W =
[[6 4 3 5 3 5]
 [4 6 5 6 3 3]
 [7 3 5 2 4 3]
 [5 2 6 4 6 6]
 [2 3 7 4 7 3]
 [2 5 5 4 6 5]
 [5 7 6 5 4 4]]
The bottom-left entry: 5
The second-last entry, reading row by row: 4
The largest entry in the first column is 7
The entry in the bottom-right corner -> 4
The entry in the top-left corner: 6
The third-last entry, reading row by row -> 5
The first entry on the diagonal from the top-right corner? 5
The 3rd entry, reading row by row? 3
The third entry on the main diagonal is 5
The largest entry in the last row -> 7

Read these off the grid that follows.
1) What is the entry just left of the largest entry?
2) What is the largest entry?
3) What is the median of all entries?
4) What is the entry just right of the centre entry?
[[3170 7703 7318 8139 6565 4137 6438 7424 5876 5876 6849 8069 4400 6478
  5945]
 [8681 3961 5708 5890 3398 9531 5490 8419 9037 8894 5239 1722 5590 7955
  8914]
 [7494 4370 6771 5409 8990 5357 6508 7456 6399 6560 5487 6516 6522 7091
  7252]]
1) 3398
2) 9531
3) 6516
4) 9037

Questions about the table below. Counting starts at 1.
1) Report the entry in row 2 and column 1.
2) Report the bottom entry of the column that holds the smallest entry.
3) Report the entry in the top-right corner.
4) Report the entry just right of 2.
5) Report the entry just left of 4.
6) Report the entry at row 1, column 1.
7) Report the bottom entry of the column that holds the largest entry.
8) Report the entry at row 1, column 3.
[[ -4  -6  17   9   4 -19  -1   8]
 [  2 -21 -30  -1 -24  -6 -24 -71]]
1) 2
2) -71
3) 8
4) -21
5) 9
6) -4
7) -30
8) 17

[[ 21 -11  27 -20  22  16  20  -9  24  18  23 -20]
 [ 19   0   4 -49  52 -14  15  45  83 -23 -25 -17]
 [-16  22 -18  10  -8  -7 -17   4 -16  -6 -13   5]
 [ 22  -4  -7 -22  23   0  16  21  49 -29 -15  -7]
 [ -6  -7  24 -22  21  -9  -3  10  11  28   6 -11]
 [ 10 -35  20 -37  28 -18   9  30  44  -3  -9  -3]
 [ 12  18   1  -2  10  16   5  -9   6   3   8 -16]
 [-12  52 -24   3  10  -8 -15  15   8  -6 -24  -7]
 [ -3  14  12  -7  12   0  -5  -1   0  21   5 -12]
 [-17 -10 -24  -2  -7 -30 -14  32   5 -29 -35  23]
 [ -6 -24   3  10 -19  -2  -3  -9 -25   2   7  13]
 [ -6  33 -24   4   3  -4 -12  11   4 -18 -21  -2]]
Counting starts at 1.
The entry in the bottom-right corner is -2
Which number is the top entry of the column that holds the largest entry? 24
Which number is the bottom-left entry? -6
The entry at row 1, column 1 is 21
Which number is the entry at row 3, column 1? -16
Which number is the top-right entry? -20
Which number is the entry in row 1 and column 2? -11
Which number is the minimum? -49
Which number is the entry at row 1, column 3? 27
Which number is the entry just right of the smallest entry? 52
The entry directly below the smallest entry: 10
The bottom entry of the column that holds the largest entry: 4
The entry just left of the smallest entry -> 4
Which number is the entry at row 2, column 1? 19
The entry just right of 83: -23
The entry just right of 32: 5
The entry directly below the largest entry is -16
Which number is the entry just left of the largest entry? 45

Questions about the grid below.
1) Find the 5th entry from the end, reading row by row.
2) Find the entry in the top-right corner.
3) Find the first entry of the largest entry's row.
4) Find the second entry on the diagonal from the top-right corner.
5) Find the last entry, reading row by row.
6) Find the second entry, reading row by row.
7) Find the entry in the top-left corner.
8) Find the entry directly below the smallest entry.
[[ 19  -2  19  -9   7  -3  25 -11]
 [  6  11  16 -14   8   6  27 -10]
 [ 52 -27 -51  -8  18 -21 -16 -61]
 [ 16  23  60 -59 -15  -5  79   4]
 [ -9   0   7  22 -13  11 -15  20]
 [-22   9  11  36 -21  18 -35  36]
 [-19  61  -6 -10  41  47  10 -29]
 [ 52 -15  51 -35   8  -9  58 -31]
 [  5  -6   6   3   3   2   6   5]
 [  8 -11  20  24  -6   5 -19  19]
 [ 17 -49 -14  -4 -31 -73  42  56]
 [ 57 -41   0 -29  24 -25   8 -48]
 [ 61 -54  38  12 -26 -31  29  31]
 [-59  63  40 -21 -58   4  39  76]]
1) -21
2) -11
3) 16
4) 27
5) 76
6) -2
7) 19
8) -25

9	14	24	-31	-58	15	-31	-23	-17	-18	27	4	-12	7
-16	-8	51	-30	-59	20	-31	1	-36	-44	6	-7	-34	30
-4	14	-35	40	54	-12	31	-14	25	28	-31	-5	23	-8
-27	-8	66	-23	-65	49	-28	1	-39	-49	19	-5	-13	32
-17	-18	61	-29	-63	34	-24	19	-31	-46	26	-1	-22	33
26	-15	14	-47	-49	-9	-25	15	-2	-12	48	18	-29	0
12	8	44	-40	-66	40	-31	2	-34	-19	51	4	16	-12
The 2nd entry on the diagonal from the top-right corner -> -34
The top-left entry: 9
The 3rd smallest entry -> -63
Read off the entry directly below 49.
A: 34
The second entry from the end, reading row by row -> 16
Read off the bottom entry of the column that holds the smallest entry.
A: -66
The last entry, reading row by row -> -12
The largest entry in the first column -> 26
The entry directly above 6 -> 27
The entry just right of -35 -> 40
Read off the largest entry in the last column.
A: 33
Read off the entry in the bottom-left corner.
A: 12
The top-right entry is 7
The top entry of the column that holds the largest entry is 24
The smallest entry in the first column: -27
The 3rd entry from the end, reading row by row -> 4
The fourth entry from the end, reading row by row: 51
Read off the entry just left of -66.
A: -40
The entry just left of -65 -> -23
The third entry on the diagonal from the top-right corner -> -5
Read off the entry just right of the smallest entry.
A: 40
Read off the entry just left of the largest entry.
A: -8
Read off the third largest entry.
A: 54
The entry directly above the smallest entry: -49
Read off the bottom entry of the column that holds the largest entry.
A: 44
The last entry in the row that holds the largest entry: 32
The entry just right of 12 -> 8

Questions about the row below.
1) What is the entry just left of the largest entry?
2) What is the entry just left of the centre entry?
3) What is the entry just right of 51?
4) What is the entry just right of 41?
array([77,  2, 80, 47, 42, 81, 44, 64, 44, 58, 22, 51, 95, 41, 60])
1) 51
2) 44
3) 95
4) 60

Read these off the array that follows. Indices start at 1.
1) Read off the entry in row 2 and column 1.
2) Read off the entry in the top-left corner.
3) Read off the top-right entry.
4) Read off the entry in row 3 and column 2.
5) Read off the bottom-left entry.
6) Read off the entry in row 2 and column 3.
7) Read off the entry in row 1 and column 2.
8) Read off the entry at row 2, column 2.
[[5703 4795 4956 2734 3633 2288 6599 3069]
 [5554 4851 5055 2281 3256 1933 6751 2938]
 [8400 3562 4147 8904 8918 7971 4447 5056]
 [5786 4895 5153 2235 3306 1710 7064 2791]
 [1700 3621 7299 5673 3993 4778 1630 6067]]
1) 5554
2) 5703
3) 3069
4) 3562
5) 1700
6) 5055
7) 4795
8) 4851
